Here are some points, one per row:
array([ 0.49, -1.38, -0.21, -0.56, -0.03, -0.79, -0.25,  0.30, -2.17,  0.10, -1.06,  0.37, -0.17,  0.83, -1.24,  1.36,
        1.88,  0.15,  0.21, -0.25,  0.22,  0.65, -0.39,  0.19])
array([-0.27, -0.85, -1.41, -0.47, -0.92,  0.91,  0.53,  0.21,  0.96, -1.33, -1.08, -0.90,  0.58, -0.79,  0.55, -0.82,
       -0.64, -0.16,  1.17, -1.05, -0.48, -0.28, -0.20,  0.83])
array([ 0.08,  1.86,  0.68, -1.16, -0.25,  0.49,  0.88,  0.74, -0.03,  0.68,  0.49, -1.46, -1.23,  1.12,  1.54, -1.18,
        0.63,  1.40, -1.22,  0.44, -0.50,  0.80,  0.40, -0.58])
array([ 0.47,  0.34,  0.21,  0.54, -1.18,  0.81, -0.74,  0.93, -0.52, -0.05, -0.36,  0.87, -0.97, -0.32,  0.37,  0.68,
        0.77,  0.04, -0.41,  0.68, -0.13, -0.75, -0.43,  0.85])
array([-0.34,  0.06, -0.11,  0.84, -0.71,  1.00,  1.06, -0.84,  0.14,  1.61,  0.50,  0.41, -0.53, -0.76,  0.13,  1.61,
        0.24,  0.24, -0.51, -0.38, -1.28,  0.45, -0.59,  0.23])
array([-0.31, -1.07,  0.65,  0.27,  1.58, -0.15, -2.83, -1.70, -0.63,  0.02,  0.73, -0.07, -2.27,  0.25,  0.62, -1.58,
       -0.65, -0.92, -0.85, -0.37, -0.38, -0.76,  1.88, -1.08])
array([-1.22,  0.02,  0.72, -0.58,  0.74,  1.01,  0.69, -0.56,  5.72,  0.92,  0.78,  0.27,  0.69,  1.16, -1.76,  1.46,
        0.83,  0.05, -0.25, -1.02, -1.18, -1.62, -0.18, -1.06])
array([-0.31, -1.23, -1.58, -0.57, -0.30,  1.66,  0.22, -0.27,  0.30, -1.27, -1.04, -1.28,  0.61, -0.41,  0.22, -0.40,
       -0.65,  0.44,  1.26, -0.79,  0.29, -0.73,  0.70,  1.07])
array([ 0.37,  0.62,  1.16,  1.46, -0.97,  0.03,  0.21,  0.73, -0.23,  0.17, -0.11,  1.38, -0.89, -1.41,  0.92,  0.38,
        1.62,  0.29,  0.35,  0.85, -0.33, -0.19,  0.44,  1.35])
array([ 0.05,  1.52,  1.15, -0.46,  0.10,  0.60,  0.80,  0.93, -0.85,  1.03,  0.53, -0.41,  0.21,  1.33,  0.91, -0.49,
       -0.05,  0.48, -0.44, -0.77,  0.41, -0.27, -0.27, -0.30])
array([-0.52, -0.51,  1.17,  1.89,  0.61, -1.81,  0.12,  0.05,  0.88, -2.77,  1.26,  1.85,  0.30, -0.40, -0.69,  0.06,
        1.35,  2.20,  0.76, -1.33, -1.50,  1.04, -0.74,  0.83])
array([ 0.34,  0.26, -0.95,  0.15,  0.13,  0.86,  0.22,  0.55, -0.26, -0.34,  1.98,  0.23, -1.40,  0.45, -0.59,  0.79,
       -1.19, -0.89, -0.36, -1.04, -0.48,  0.12, -2.15,  0.32])
array([-0.27,  1.16,  0.60, -0.14,  0.13,  0.18, -0.05,  0.66, -0.18,  0.30,  0.74, -0.85, -0.53,  0.91,  0.38, -0.02,
        0.23,  1.09, -0.92,  0.21,  0.88,  0.22, -0.09,  0.21])
array([ 1.14,  0.75, -0.10,  1.70,  3.35,  1.22, -0.64,  0.13,  0.19, -0.91, -1.78,  0.06,  2.62, -1.94, -0.49,  0.10,
        0.49,  0.31, -3.37,  0.20,  0.88,  0.72,  0.73, -2.33])
array([-0.34, -0.20, -0.41, -0.41, -0.37,  0.34,  0.67,  0.16, -0.17, -0.90, -1.59, -0.54, -0.12, -0.13, -0.41,  0.02,
       -1.47, -0.53,  1.06, -0.72,  0.36, -0.37,  1.25,  1.31])
array([-0.02, -0.23,  0.44, -0.29, -0.08, -0.17,  0.50, -0.91, -0.86, -0.06,  1.27,  1.65, -0.44, -0.40, -0.75,  0.02,
       -0.66,  0.77, -0.67, -1.44,  2.35,  0.00,  0.74, -0.13])
array([-0.65, -0.01, -1.32, -0.55, -0.69,  0.57,  0.31, -0.26,  0.10, -1.63, -1.40, -0.67, -0.35, -0.54, -0.05, -0.31,
       -0.57,  0.37,  1.42, -1.31,  0.04, -0.46, -0.37,  0.56])
array([ 0.17,  1.18,  0.67, -1.03,  0.28,  0.02,  0.45,  0.09,  0.02, -0.30,  0.49, -0.39, -1.00,  1.40,  0.48, -0.37,
        0.18,  0.67, -1.18,  0.69, -0.38,  0.68,  0.54,  0.15])
array([ 0.54,  1.26,  1.23,  0.41, -1.25, -0.95,  1.62,  1.71, -1.09,  1.05, -0.43, -1.36, -0.08,  1.06,  0.36, -0.96,
       -1.17,  1.17, -1.68,  1.42, -1.89, -0.81,  0.21, -0.38])
array([-0.47, -0.40, -1.47, -1.01, -0.71, -0.64, -0.34, -0.31,  1.23, -0.23, -1.20, -0.39,  1.40, -1.12,  0.58, -0.48,
       -1.71,  0.24,  0.46,  0.19,  0.31, -0.64,  0.01,  1.24])
array([ 0.67, -0.43, -0.56,  0.11, -0.30, -4.01,  0.02, -0.25,  0.80,  0.43,  0.17, -0.62,  0.43,  1.59,  1.02,  1.18,
       -0.01, -1.09, -0.28, -0.21,  1.55, -0.76,  1.88,  0.31])
array([ 2.00, -1.64, -1.27, -0.55,  3.13, -1.54,  0.51,  0.64, -1.53,  1.25, -1.30,  0.30, -0.47,  1.14, -1.47,  0.09,
        1.99,  1.12,  0.86, -0.53, -0.64,  1.33, -1.22,  0.88])
array([-1.12, -0.05, -1.02,  0.03, -1.01,  0.32,  0.70, -0.63, -0.24, -1.30, -1.69, -0.24, -0.29,  0.14,  0.44, -0.07,
       -1.19, -0.08,  1.09, -0.67, -0.24, -0.25,  0.31,  0.51])
array([ 0.16, -0.11,  0.01,  0.60, -0.69,  0.92, -0.22,  0.88, -1.07, -0.77,  0.25,  0.89, -0.33,  0.60,  0.58,  0.45,
        0.16, -0.40, -0.36, -0.36, -0.75, -0.67, -0.96,  0.39])
array([-0.65,  0.28, -0.53, -1.69,  0.06, -2.38, -0.29, -1.07,  0.00,  0.36,  0.09, -2.37,  2.60, -1.32, -0.86, -0.16,
       -0.23, -0.81,  0.43,  0.21,  0.91, -1.70,  0.52,  1.58])
array([ 0.92, -0.04, -0.02,  0.63, -0.52,  0.20, -1.72,  0.66, -0.69,  0.59, -0.55, -0.32,  0.11,  0.29, -0.47,  2.03,
       -0.74, -0.02,  1.53,  0.13, -1.51,  1.02, -0.70, -1.05])
array([ 0.06, -0.27,  0.78,  1.70, -1.35, -0.03, -0.17,  0.43,  0.17,  0.03, -0.10,  1.48, -0.80, -0.85,  0.47,  0.42,
        1.47,  1.08, -0.24,  1.06, -0.41, -0.02,  0.32,  1.55])
array([ 1.20, -0.90,  0.70, -0.39,  0.12, -1.10,  0.04, -1.47, -0.35, -0.79, -1.93,  1.07,  0.46,  0.07, -0.09,  0.57,
        1.23, -0.70, -0.36,  0.80,  0.49,  2.16, -2.04, -0.62])
array([-1.06,  0.25, -1.21,  0.03,  0.89,  0.62,  0.42, -0.27,  1.46, -0.10,  0.23,  0.98,  0.22,  0.90, -2.49, -1.28,
        0.15, -0.01,  0.15,  2.12, -0.27, -0.26,  0.40, -0.52])
array([-0.28,  0.47, -0.86, -1.27,  0.38, -1.86, -0.40, -1.50, -0.10, -0.01,  0.20, -1.72,  1.84, -0.86, -0.60,  0.30,
       -0.22, -0.42,  0.62,  0.02,  0.95, -1.99,  0.70,  1.02])
array([ 0.46,  0.61,  0.15,  0.70, -1.03,  0.94,  0.25, -0.64,  0.08,  1.10,  0.51,  0.92, -0.59, -0.71,  0.79,  0.83,
        0.89, -0.22, -0.06,  0.69, -0.74, -0.65, -0.73,  0.62])
array([ 1.67, -0.45,  1.08,  1.30,  1.36,  0.00,  0.84, -1.98,  1.09, -0.03, -0.36, -0.56,  0.14, -0.05,  0.61,  0.45,
       -1.59, -0.38,  0.34,  1.22,  1.78,  1.25, -1.84, -1.12])
array([-1.06, -1.47,  0.95,  0.32,  0.49,  0.40, -2.76,  0.00,  0.47,  1.41,  1.13,  0.68, -1.08, -0.25,  0.56, -2.31,
       -0.97, -1.40, -0.71, -1.89,  0.24,  1.21,  1.11, -1.29])
array([ 0.11,  1.49,  1.05, -0.80,  0.66,  0.86,  0.85,  0.82,  0.17,  0.57,  1.37, -1.02, -0.06,  2.01,  1.96, -0.93,
       -0.22,  1.34, -0.83,  0.27, -0.42,  0.70,  0.33, -0.06])
array([-1.45, -0.67,  1.13,  0.09, -0.66, -1.00, -2.77, -1.30, -0.78,  2.25,  1.51, -0.20,  0.50, -0.60, -0.12, -3.28,
        0.00, -2.41,  0.16, -1.92,  1.41,  0.86,  0.51, -1.39])
array([ 2.02,  0.44, -0.42,  0.54, -2.02,  0.80, -1.43,  0.69, -1.59, -1.25,  0.23,  0.77,  1.04,  0.24, -1.18,  0.87,
       -0.73,  0.34,  1.43,  0.14, -1.01,  0.95,  1.31, -1.44])
array([-2.79, -1.45, -1.70, -1.94,  1.56,  0.95,  1.81,  3.84, -0.76, -0.87,  0.79,  0.89,  0.76, -1.37, -0.64, -0.49,
       -0.47, -2.80,  1.46,  4.33,  2.39, -0.85, -0.87, -3.14])
array([ 0.22,  0.78,  0.61,  0.56, -0.52,  0.71,  0.91, -1.20,  0.31,  1.04,  0.73,  0.31, -0.91, -1.27,  0.43,  1.47,
        1.03, -0.57, -0.08,  0.41, -0.95, -0.14, -0.51,  0.49])
These points spread out most along one direction. For each point below, how far along it does it lie, from 0 to 99? The average is 50, and the first point in the table lies past the average. One standard deviation of the points above along it is 16.
array([-0.31, -1.23, -1.58, -0.57, -0.30,  1.66,  0.22, -0.27,  0.30, -1.27, -1.04, -1.28,  0.61, -0.41,  0.22, -0.40,
       -0.65,  0.44,  1.26, -0.79,  0.29, -0.73,  0.70,  1.07]) 32
array([ 0.54,  1.26,  1.23,  0.41, -1.25, -0.95,  1.62,  1.71, -1.09,  1.05, -0.43, -1.36, -0.08,  1.06,  0.36, -0.96,
       -1.17,  1.17, -1.68,  1.42, -1.89, -0.81,  0.21, -0.38]) 67
array([ 0.08,  1.86,  0.68, -1.16, -0.25,  0.49,  0.88,  0.74, -0.03,  0.68,  0.49, -1.46, -1.23,  1.12,  1.54, -1.18,
        0.63,  1.40, -1.22,  0.44, -0.50,  0.80,  0.40, -0.58]) 68
array([-0.27, -0.85, -1.41, -0.47, -0.92,  0.91,  0.53,  0.21,  0.96, -1.33, -1.08, -0.90,  0.58, -0.79,  0.55, -0.82,
       -0.64, -0.16,  1.17, -1.05, -0.48, -0.28, -0.20,  0.83]) 35
array([-0.02, -0.23,  0.44, -0.29, -0.08, -0.17,  0.50, -0.91, -0.86, -0.06,  1.27,  1.65, -0.44, -0.40, -0.75,  0.02,
       -0.66,  0.77, -0.67, -1.44,  2.35,  0.00,  0.74, -0.13]) 49
array([ 0.46,  0.61,  0.15,  0.70, -1.03,  0.94,  0.25, -0.64,  0.08,  1.10,  0.51,  0.92, -0.59, -0.71,  0.79,  0.83,
        0.89, -0.22, -0.06,  0.69, -0.74, -0.65, -0.73,  0.62]) 65
array([-0.52, -0.51,  1.17,  1.89,  0.61, -1.81,  0.12,  0.05,  0.88, -2.77,  1.26,  1.85,  0.30, -0.40, -0.69,  0.06,
        1.35,  2.20,  0.76, -1.33, -1.50,  1.04, -0.74,  0.83]) 68
array([-1.06,  0.25, -1.21,  0.03,  0.89,  0.62,  0.42, -0.27,  1.46, -0.10,  0.23,  0.98,  0.22,  0.90, -2.49, -1.28,
        0.15, -0.01,  0.15,  2.12, -0.27, -0.26,  0.40, -0.52]) 39
array([ 0.22,  0.78,  0.61,  0.56, -0.52,  0.71,  0.91, -1.20,  0.31,  1.04,  0.73,  0.31, -0.91, -1.27,  0.43,  1.47,
        1.03, -0.57, -0.08,  0.41, -0.95, -0.14, -0.51,  0.49]) 66
array([ 0.67, -0.43, -0.56,  0.11, -0.30, -4.01,  0.02, -0.25,  0.80,  0.43,  0.17, -0.62,  0.43,  1.59,  1.02,  1.18,
       -0.01, -1.09, -0.28, -0.21,  1.55, -0.76,  1.88,  0.31]) 40
array([ 0.47,  0.34,  0.21,  0.54, -1.18,  0.81, -0.74,  0.93, -0.52, -0.05, -0.36,  0.87, -0.97, -0.32,  0.37,  0.68,
        0.77,  0.04, -0.41,  0.68, -0.13, -0.75, -0.43,  0.85]) 63
array([ 0.16, -0.11,  0.01,  0.60, -0.69,  0.92, -0.22,  0.88, -1.07, -0.77,  0.25,  0.89, -0.33,  0.60,  0.58,  0.45,
        0.16, -0.40, -0.36, -0.36, -0.75, -0.67, -0.96,  0.39]) 61
array([ 2.00, -1.64, -1.27, -0.55,  3.13, -1.54,  0.51,  0.64, -1.53,  1.25, -1.30,  0.30, -0.47,  1.14, -1.47,  0.09,
        1.99,  1.12,  0.86, -0.53, -0.64,  1.33, -1.22,  0.88]) 58
